In the data rows, zero lies at 7.5, halfway between 7 and 8.
Here are some rows, each followed by its group. Rows of different groups can look alike.
{ 7,  9,  8,  9,  9,  9,  5,  3,  1,  8, 10,  6, 10,  5, 10, 11,  3,  7,  9,  8,  9, 10,  8, 10} 1
{ 9,  8,  9,  8, 10,  8,  7,  9,  9, 10,  9,  4,  4,  7, 15,  4,  2, 13,  7,  7,  8,  8,  8,  9} 2
{ 6,  9, 11,  8,  9,  7, 11,  5,  5,  4, 12, 11,  8,  8,  4,  8,  9,  6, 10,  8, 11,  7,  7,  7} 3
{11,  7,  3,  7,  6,  9,  6,  8, 11, 14,  9,  4,  5,  7, 15,  5,  5, 12,  4,  7, 10,  9,  4,  8} 4
{10,  6,  4,  6,  4,  7,  7,  6,  9, 10,  9,  5,  5, 11,  4, 10,  8,  3, 10,  7, 11,  8,  8,  8} 5
{ 8,  7, 14,  5,  9,  6, 11,  7,  7,  7, 11,  8,  7,  7,  4,  5,  4,  6, 12,  7, 12,  8,  7,  9} 6
{ 5,  9,  9,  9,  7,  6,  5,  5, 10, 10,  9,  5,  7, 11,  7, 10,  8, 10,  3,  6,  5,  4,  9,  6} 2
{ 6,  9, 10,  8,  7,  6, 12, 12,  6,  4,  3, 11, 11,  7,  5,  3, 15,  5,  1,  7,  5,  4,  7,  4} 2
{ 8,  6,  6,  8,  7,  7,  4,  7,  9, 12,  9,  4,  5,  9, 15,  3,  9, 10,  6,  7,  8,  7,  7,  7} 7
{11,  7,  3,  7,  7,  9,  5,  8, 11, 13,  9,  5,  5,  7, 15,  5,  3, 13,  5,  7, 10,  9,  4,  8} 4
{ 8,  6,  6,  9,  8,  7,  5,  8,  9, 13, 10,  4,  4, 10, 13,  6,  7,  9,  6,  7,  8,  7,  9,  9} 5
{ 7,  8,  8,  9,  8,  6,  6,  7, 10, 11,  9,  4,  5,  9, 13,  4,  6, 12,  5,  7,  7,  7,  8,  8} 5
{ 7,  6,  8,  8,  7,  7,  7, 11, 12,  5,  0,  5,  3,  4,  7,  6,  3,  1,  3,  7,  5,  4,  9,  6} 6
{ 7,  9,  7,  9,  9,  9,  8,  0,  2,  7, 10,  7,  9,  5,  9, 12,  8,  6,  9, 10,  8,  8,  9,  8} 7
{ 4,  9,  9, 10,  9,  9,  5,  6,  2,  7, 10,  8,  6,  4,  8,  9,  6,  9,  8, 10,  4,  9,  8,  7} 3
{ 7,  9,  8,  8,  8,  8, 11,  9,  8,  3,  8, 13,  7,  7,  8, 14, 15,  6,  6,  9, 10,  8,  5,  8} 8
{10,  7, 13,  5, 10,  7, 10,  7, 10,  7,  6,  8,  9,  2,  5,  3,  7, 14, 10,  7,  3,  7,  4,  6} 1
{10,  8, 11,  7, 11,  7,  5,  7, 14,  7,  2,  3,  7,  4,  9,  7,  5, 12,  8,  7,  6,  6,  9,  8} 2
{10,  6,  2,  6,  5,  8,  3,  8,  9, 11,  9,  4,  4, 11, 10,  5, 10,  7,  3,  7,  8,  7,  7,  7} 7
{ 8,  7, 14,  4, 11,  7, 12,  8,  7,  6, 11,  8,  8,  8,  4,  5,  5,  5, 12,  7, 10,  9,  7,  9} 6
{ 9,  5,  6,  6,  5,  7,  5,  8, 11,  8,  7,  6,  2, 10,  7,  9,  4,  9,  2,  7,  5,  5,  7,  6} 1
{ 9,  7,  5,  7,  7, 10, 11, 12,  7,  2,  5, 15, 13,  9,  8,  6,  8, 11,  6,  9,  7,  9,  5,  7} 4
{ 6,  8, 11,  8,  9,  7, 13, 11,  8,  3,  5, 13, 14,  7,  7,  3,  9, 12,  7,  9,  6,  9,  5,  7} 4
{ 9,  8,  5,  8,  7,  9, 12, 15,  5,  3,  0, 11, 12,  1, 10,  1,  8,  4,  9,  7,  5,  8,  5,  7} 4
{ 8,  8, 10,  8, 10,  8,  5, 15, 14,  0,  5,  8, 10,  3,  9,  4,  6,  9,  7,  8,  6,  7,  7,  6} 6
{ 7,  9, 10,  8,  9,  7, 11,  8,  8,  2, 10, 13, 11,  3,  7,  3,  7,  6, 10,  9,  4,  9,  7,  6} 8
{ 1, 11, 11,  8,  8,  8, 11,  8,  4,  5,  4, 11, 11, 10,  5,  6, 11,  6,  4,  7,  8,  6,  7,  7} 2
{ 6,  8,  8,  9,  8,  5,  7,  7,  9, 12,  9,  4,  5, 12, 10,  9,  9, 10,  6,  7,  7,  5,  9,  8} 5
{ 8, 10,  8,  9,  8,  6,  5, 13, 14,  4,  0,  4,  5,  4,  8,  6,  4,  8,  6,  8,  5,  5, 10,  7} 3
{11,  6,  1,  4,  3,  8,  3,  8,  9, 10,  8,  6,  5, 11,  5,  8, 10,  5,  4,  8,  9,  7,  8,  7} 5
{ 9,  6,  2,  6,  3,  7,  3,  8, 11,  9,  8,  6,  5, 13,  6,  9,  9,  4,  2,  7,  6,  6,  8,  6} 2
{ 8, 10,  8,  9,  9,  6,  5, 12, 14,  5,  0,  4,  5,  6,  8,  7,  4,  8,  6,  8,  6,  5,  9,  7} 3
{ 4,  8, 13,  8, 10,  7, 11, 10,  6,  5,  4, 11,  7,  7,  9,  8,  6, 14, 10,  7,  3,  7,  5,  7} 3
{ 9,  8, 10,  8, 11,  8,  6, 15, 14,  0,  5,  8, 11,  4,  8,  4,  8, 10,  7,  8,  6,  6,  7,  7} 6
{10,  7,  4,  7,  6, 11,  8,  6,  5,  5,  8, 10,  3,  4, 11,  9,  0, 12,  6,  9,  6,  8,  6,  6} 1
{ 9,  4,  3,  5,  1,  6, 11,  8,  9,  5,  5,  9,  7, 12,  0,  7,  8,  4,  5,  7,  7,  5,  9,  6} 3
{ 6,  9,  9, 10,  8,  9,  5,  3,  2,  7,  9,  9, 11,  6,  7, 13,  5,  6, 10,  9,  9,  9,  8, 10} 3
{ 6,  9,  9,  9, 10,  9,  8,  1,  2,  6, 10,  7,  9,  6,  9, 12, 11,  5,  9, 10,  8,  8,  8,  8} 7
{ 7,  9,  9,  9,  9,  7, 10,  7,  7,  4,  9, 11,  8,  5,  0,  9,  4,  3, 13,  5, 14,  9,  9, 12} 1
{ 6,  9,  7,  8,  8,  9, 14, 13,  5,  4,  0, 13, 10,  9,  8,  7,  6, 12,  7,  7,  5,  8,  4,  6} 8
{ 7,  6,  6,  9,  7,  6,  6,  7, 10, 12, 10,  4,  4, 12, 10,  8,  8,  7,  7,  7,  8,  7,  9,  9} 7
{ 7,  9,  9,  9,  8,  7, 11,  7,  7,  4,  8, 11,  7,  5,  0,  8,  4,  3, 13,  4, 14,  9,  9, 13} 1
{ 4,  9, 11,  8,  9,  8, 12, 10,  4,  5,  5, 12,  9,  8,  8,  8,  6, 13,  9,  6,  4,  8,  6,  6} 8
{ 5,  9, 11,  7, 10,  8,  9,  6,  7,  9, 10,  5,  7,  7,  4,  4,  5,  6, 12,  8, 12,  8,  9,  8} 6
{ 3,  9, 14,  7,  9,  7, 12, 10,  7,  4,  3, 10,  9,  8,  6,  6,  8, 12,  8,  7,  5,  7,  3,  5} 3
{ 7,  6,  7,  7,  6,  6, 10,  5, 10, 11, 10,  5,  7, 12,  4,  9, 10,  5,  8,  7, 10,  6,  9,  8} 5
{10,  6,  3,  7,  5,  8,  5,  7,  9, 12, 10,  4,  4, 12,  8,  9,  7,  4,  9,  6, 11,  8,  8,  9} 5
{ 7,  9,  9,  8,  9,  8,  8,  4,  4,  5,  9, 10,  9,  7,  3, 14,  3,  5, 11,  6, 12, 10,  7, 11} 1
{ 9,  6,  4,  6,  5,  8,  3,  8, 11,  9,  9,  6,  3, 10, 11,  7,  5, 12,  2,  7,  8,  7,  5,  6} 1
{ 6,  9,  7, 10,  8, 10,  3,  6,  2,  9, 11,  5,  7,  6,  9, 11,  9,  7,  7, 10,  5,  8,  8,  7} 6
{ 8,  5,  5,  7,  5,  6,  8,  5, 10, 10,  8,  5,  5, 13,  5, 11,  7,  1,  8,  6, 10,  6, 10,  8} 5
{ 6,  7,  8,  7,  6,  6, 14, 11,  8,  6, 15, 10, 12, 10,  7,  6, 13,  6,  7, 12,  7,  7,  5,  5} 8
{ 8,  8,  6,  9,  8, 11,  5,  4,  2,  8, 11,  6,  7,  4, 10, 10,  4,  8,  9, 10,  5,  9,  9,  7} 1
{ 6,  7,  6,  7,  6, 11,  9,  6,  2,  5,  7, 11,  5,  5,  6, 10,  7,  9,  6, 10,  8,  9,  5,  7} 8
{ 9,  8, 10,  7, 10,  7,  5,  6, 14,  8,  1,  4,  8,  6,  9,  7,  5, 12,  8,  7,  7,  5, 10,  8} 2
{ 9,  6,  5,  8,  7,  8, 10,  9,  6,  4,  6, 12,  7,  0,  6,  0,  8,  1, 11,  6,  8,  8, 12, 13} 4
{ 5,  8, 10,  9,  9,  9, 11, 11,  7,  4,  6, 14, 14,  7,  7,  4,  8, 11,  6,  9,  7,  9,  5,  7} 4
{ 6, 10,  8,  9,  9,  9, 13, 15,  5,  3,  0, 12, 14,  6,  8,  4,  8,  9,  8,  7,  6,  8,  4,  5} 4
{ 9,  8, 12,  5, 11,  6,  9,  3, 13, 10,  5,  4, 12,  9,  9,  7, 13,  7,  4,  7,  5,  5,  9,  6} 1
{ 5,  9,  8,  9,  9,  9,  4,  3,  2,  7,  9,  9, 11,  6,  7, 14,  4,  5,  9,  9,  9,  9,  8,  9} 3
{ 5,  9,  7,  8,  7, 10,  7,  6,  3,  6,  8, 12,  9,  7,  5, 12,  9,  4, 10, 10,  7,  8,  7,  7} 8
{10,  5,  2,  6,  3,  7,  4,  7,  9, 11,  8,  5,  4, 11,  9,  6, 11,  7,  6,  8,  9,  7,  8,  7} 7
{ 9,  6,  4,  6,  6, 11,  6,  5,  1,  8,  6,  9,  6,  4, 11, 13,  4,  8,  7, 10,  7,  8,  7,  7} 3
{ 6,  6,  7,  7,  5,  6,  8,  6,  8,  7,  9,  8,  4,  9,  0, 10,  5,  5, 10,  5, 11,  6,  9,  7} 1
{ 9,  7, 10,  7, 10,  8,  5,  8,  9, 13,  9,  3,  9,  5, 10,  6, 13, 11,  5,  7,  8,  8,  4,  7} 8
{ 8,  9,  9,  8,  9,  6,  9,  8,  8,  6,  6,  8,  5,  7,  8, 12, 15, 10,  0,  6,  4,  5,  5,  5} 2
{ 8,  6,  6,  8,  6,  6,  5,  7, 10, 11, 10,  4,  4, 12, 10,  8,  8,  6,  8,  7,  9,  7, 10,  8} 7
{ 7,  8, 12,  6,  9,  5, 15,  7,  8,  9, 12,  8, 15,  8, 14,  6, 12,  7, 12, 11,  4,  8,  7,  5} 8
{ 7,  5,  7,  7,  5,  6,  8,  4, 10, 10,  8,  5,  6, 12,  5, 10,  8,  2,  7,  6,  8,  5, 11,  8} 5
{11,  6, 12,  6, 13,  8,  8,  4, 13,  9,  5,  4, 13,  2,  9,  3, 12,  8,  9,  6,  8,  6, 10,  9} 1
{ 7,  8,  7,  9,  8, 10,  5,  5,  0,  7, 10,  9, 10,  6,  8, 12,  5,  5,  9,  9,  8,  8,  8,  9} 3
{ 3,  9,  8,  9,  7, 10,  9,  7,  3,  6,  6, 11,  5,  5,  7, 10,  8, 10,  6,  9,  7,  8,  5,  7} 8
{ 8,  8,  8,  9,  9,  8,  6,  8, 10, 13, 10,  3,  7, 11,  8,  9,  8,  5, 11,  6, 10,  9,  9, 10} 4
{ 7,  8,  7,  8,  7,  6, 12,  8,  9,  5,  8,  9,  6,  7,  0,  7,  4,  1, 12,  5, 13,  9,  9, 10} 2
{ 3,  9,  9, 10,  8, 10,  7,  8,  3,  7,  3,  9,  4,  4, 10, 11,  5, 12,  8,  8,  4,  8,  6,  7} 3
{ 9,  5,  4,  7,  6,  6,  5,  7,  9, 12, 10,  4,  3, 10, 10,  7,  8,  7,  7,  7, 10,  7,  9,  8} 7
{ 5,  8, 13,  8, 10,  7, 11,  9,  5,  6,  4, 12,  9,  8,  9,  7,  6, 13,  9,  6,  4,  8,  5,  7} 8
{ 7,  5,  6,  8,  6,  6,  5,  7, 10, 11, 10,  4,  5, 10, 12,  3, 10,  9,  4,  8,  8,  7,  8,  7} 7
{10,  8,  9,  7, 10,  8,  7,  8,  9, 10,  9,  4,  5,  6, 15,  3,  1, 14,  7,  7,  7,  7,  9,  9} 2
{ 8,  9,  8, 10,  8,  7,  6,  6,  4,  8, 11,  5,  7,  8,  3, 12,  4,  4, 11,  5, 12, 10,  7, 11} 2
{ 5,  9, 10,  9,  9,  8, 13, 10,  7,  4,  6, 13, 14,  7,  7,  5,  8, 12,  6,  9,  7,  8,  5,  6} 4
{10,  6,  2,  5,  4,  7,  2,  7, 10, 12,  9,  5,  4, 10, 10,  5, 10,  7,  5,  8,  8,  7,  8,  8} 7
{ 7,  6,  7,  8,  6,  6,  6,  6, 11,  8,  7,  4,  7, 13,  6,  9, 10,  5,  2,  7,  6,  5,  8,  5} 2
{ 9,  8, 11,  7, 11,  8,  5, 15, 13,  0,  5,  8, 12,  3,  7,  2,  9, 10,  8,  7,  7,  6,  6,  6} 6
{11,  7,  3,  7,  6,  9,  7,  0,  3,  6,  9, 10,  9,  5,  8, 13,  2,  7, 10,  9,  8,  9,  9,  9} 7
{ 8,  9, 13,  7,  9,  6,  8,  8,  8,  7,  6,  8,  6,  6,  2,  8,  4,  2, 12,  3, 14,  9, 12, 12} 1
{ 9,  7,  5,  6,  6,  8, 10,  5,  6,  4, 10, 11,  9,  7,  1, 11,  3,  6, 13,  7, 13, 10,  8,  9} 7
{ 6, 10,  7,  9,  9,  9,  8,  1,  2,  7, 10,  7,  9,  6,  9, 12,  9,  5,  8, 10,  8,  9,  9,  8} 7
{ 8,  6,  5,  8,  7,  6,  6,  7, 10, 11,  9,  4,  3, 12,  9,  9,  8,  5,  8,  7,  9,  7,  9,  9} 7
{ 8,  8,  6,  9,  8, 10,  5,  4,  1,  8, 11,  6,  9,  6,  9, 12,  9,  5,  8, 11,  6,  8,  8,  8} 6
Which 4 groups are nearest to each row below, nearest first, going by the distance to the group's nearest row?
{ 9,  5,  4,  6,  4,  6,  6,  6,  7,  9,  9,  7,  5, 10,  2,  9,  7,  5, 10,  6, 11,  7,  8,  7} -> 5 1 7 2
{ 8,  9,  8, 10,  9,  8,  6,  8, 11, 13, 11,  3,  7, 10, 10,  9,  9,  5, 10,  7, 10,  9,  8, 10} -> 4 7 5 8
Which 3 other groups have their centres nearest to the centre of group 5, nearest first?
7 2 1
Which 4 groups are nearest to each row below, nearest first, going by the distance to the centre of the group?
{ 6,  9, 12,  8, 10,  8, 10,  5,  6,  3, 10, 11,  9,  9,  4, 10,  5,  5, 11,  8, 11,  9,  8,  8} -> 1 3 6 8
{ 5, 10,  8,  6,  6,  9,  9,  9,  8,  6,  4,  8,  7,  6,  5,  4,  5, 15,  8,  8,  4,  7,  2,  4} -> 4 8 3 2
Which 3 other groups have their centres nearest to the centre of group 4, nearest first?
8 6 3
Group 8 spreads out most along one direction. Which 3 other groups' directions of most spread are closest to that one, closest first?
7 4 1
Which 3 other groups have their centres nearest to the centre of group 7, nearest first?
5 2 1
Group 3 spreads out most along one direction. Which 3 other groups' directions of most spread are closest to that one, closest first?
6 7 1
Which 3 other groups have their centres nearest to the centre of group 1, nearest first?
3 2 6
Which 4 groups are nearest to each row below, nearest first, going by the average distance to the group's rows?
{ 9,  9,  8,  8, 10,  8,  5,  4,  2,  8, 11,  5,  8,  5,  9, 11,  5,  7, 10,  8,  9, 10,  8,  9} -> 7 3 1 5
{ 5, 10, 11,  8,  9,  7,  7,  6,  9,  9,  9,  5,  7,  7,  3,  4,  6,  6, 12,  7, 12,  8,  8,  8} -> 6 5 1 7
Which 3 groups are nearest to each row below, nearest first, going by the distance to the group's nearest row?
{ 4,  8, 13,  8,  9,  6,  9,  7,  6,  5,  7, 10,  5,  5,  8,  9,  5, 12,  8,  8,  5,  8,  6,  7} -> 3 8 1
{ 4,  8, 12,  8,  9,  7,  5,  7,  5,  9,  7,  7,  5,  4, 10, 10,  6, 12,  9,  8,  4,  9,  7,  7} -> 3 8 6
{ 5,  9,  8,  9,  8,  9, 12, 12,  7,  3,  6, 14, 15,  8,  7,  4,  8, 11,  6,  9,  7,  8,  5,  7} -> 4 8 3
{ 9,  6,  4,  6,  6, 11,  5,  5,  1,  7,  8,  9,  7,  5, 10, 13,  5,  7,  7, 10,  8,  8,  7,  8} -> 3 1 6
{ 9,  8,  9,  8, 10,  7,  5,  7,  5, 10, 10,  4,  8,  3,  8,  4,  5, 12,  8,  8,  5,  8,  5,  7} -> 3 8 5
{10,  8, 11,  7,  9,  7,  4,  8, 13,  6,  3,  4,  9,  3,  7,  5,  6, 13,  9,  7,  5,  7,  5,  7} -> 2 1 3
{ 2,  9, 11,  9,  8,  9, 10,  8,  4,  5,  5, 12,  7,  7,  7,  9,  7, 11,  7,  8,  6,  8,  5,  7} -> 8 3 4
Group 1 spreads out most along one direction. Which 3 other groups' directions of most spread are closest to that one, closest first?
7 5 3
Which 3 other groups have their centres nearest to the centre of group 8, nearest first?
3 4 6
Which 3 other groups have their centres nearest to the centre of group 6, nearest first?
1 2 3
Which 3 groups are nearest to each row below, nearest first, going by the distance to the centre of the group?
{ 3,  8, 13,  8,  9,  7,  8,  8,  7,  6,  7,  9,  4,  5,  9, 11,  7, 12,  7,  8,  6,  8,  5,  6} -> 3 8 2
{ 9,  7,  4,  6,  6, 11,  5,  5,  1,  8,  7,  9,  7,  5, 10, 13,  4,  7,  7, 10,  7,  8,  7,  8} -> 3 7 1
{ 5,  9,  8,  9,  8, 10,  8,  7,  5,  5,  8, 13,  9,  8,  4, 12,  9,  4,  9,  9,  8,  9,  8,  8} -> 3 8 1
{ 9,  6,  4,  7,  5,  7,  4,  7,  9, 12, 10,  4,  3, 10, 11,  6,  8,  7,  7,  7,  9,  7,  9,  8} -> 5 7 2
{ 7,  4,  3,  5,  3,  6, 10,  8,  8,  5,  5,  8,  6, 11,  0,  7,  8,  4,  3,  7,  6,  5,  9,  6} -> 2 5 1
{ 7,  7,  7,  8,  7,  6,  3,  7, 10, 11,  9,  4,  6, 11,  9, 10,  8, 10,  3,  6,  5,  5,  9,  6} -> 5 2 7
Which 3 groups are nearest to each row below, nearest first, going by the average distance to the group's rows?
{ 6,  8, 12,  8, 10,  7, 13, 13,  7,  4,  4, 13, 15,  7,  7,  4,  9, 12,  7,  8,  6,  8,  5,  7} -> 4 8 6
{ 5,  8,  7,  8,  7, 11,  6,  6,  2,  7,  4,  9,  4,  4,  9, 11,  4, 10,  8,  9,  6,  8,  6,  7} -> 3 8 7
{ 5,  8, 14,  7, 10,  7, 12, 10,  6,  4,  4, 11,  7,  7,  9,  8,  6, 13,  9,  6,  3,  7,  5,  7} -> 8 3 4
{ 8,  7,  4,  6,  6, 11,  5,  5,  1,  6,  7, 11,  7,  5,  7, 11,  9,  6,  6, 10,  8,  8,  6,  8} -> 3 7 8
{ 5,  9, 10,  9,  9,  8,  7,  3,  3,  5,  8, 11, 10,  7,  5, 14,  3,  5, 10,  8, 10,  9,  8, 11} -> 3 1 8
{ 4, 10,  9,  9,  8,  9, 10,  8,  6,  4,  8, 13,  9,  8,  4, 12, 12,  2, 10,  8,  9,  8,  8,  8} -> 8 3 6
{ 4,  8, 11,  8,  9,  7,  4,  7,  5,  9,  7,  6,  6,  5, 10, 10,  6, 12,  9,  9,  3,  9,  7,  7} -> 3 8 7
{ 5,  8,  7,  8,  7, 11,  7,  6,  3,  5,  8, 12,  9,  7,  5, 13,  9,  5,  9, 10,  7,  9,  7,  7} -> 8 3 7
Group 6 spreads out most along one direction. Which 3 other groups' directions of most spread are closest to that one, closest first?
3 4 7
Group 4 spreads out most along one direction. Which 3 other groups' directions of most spread are closest to that one, closest first?
2 7 6
Group 5 spreads out most along one direction. Which 3 other groups' directions of most spread are closest to that one, closest first?
1 2 7
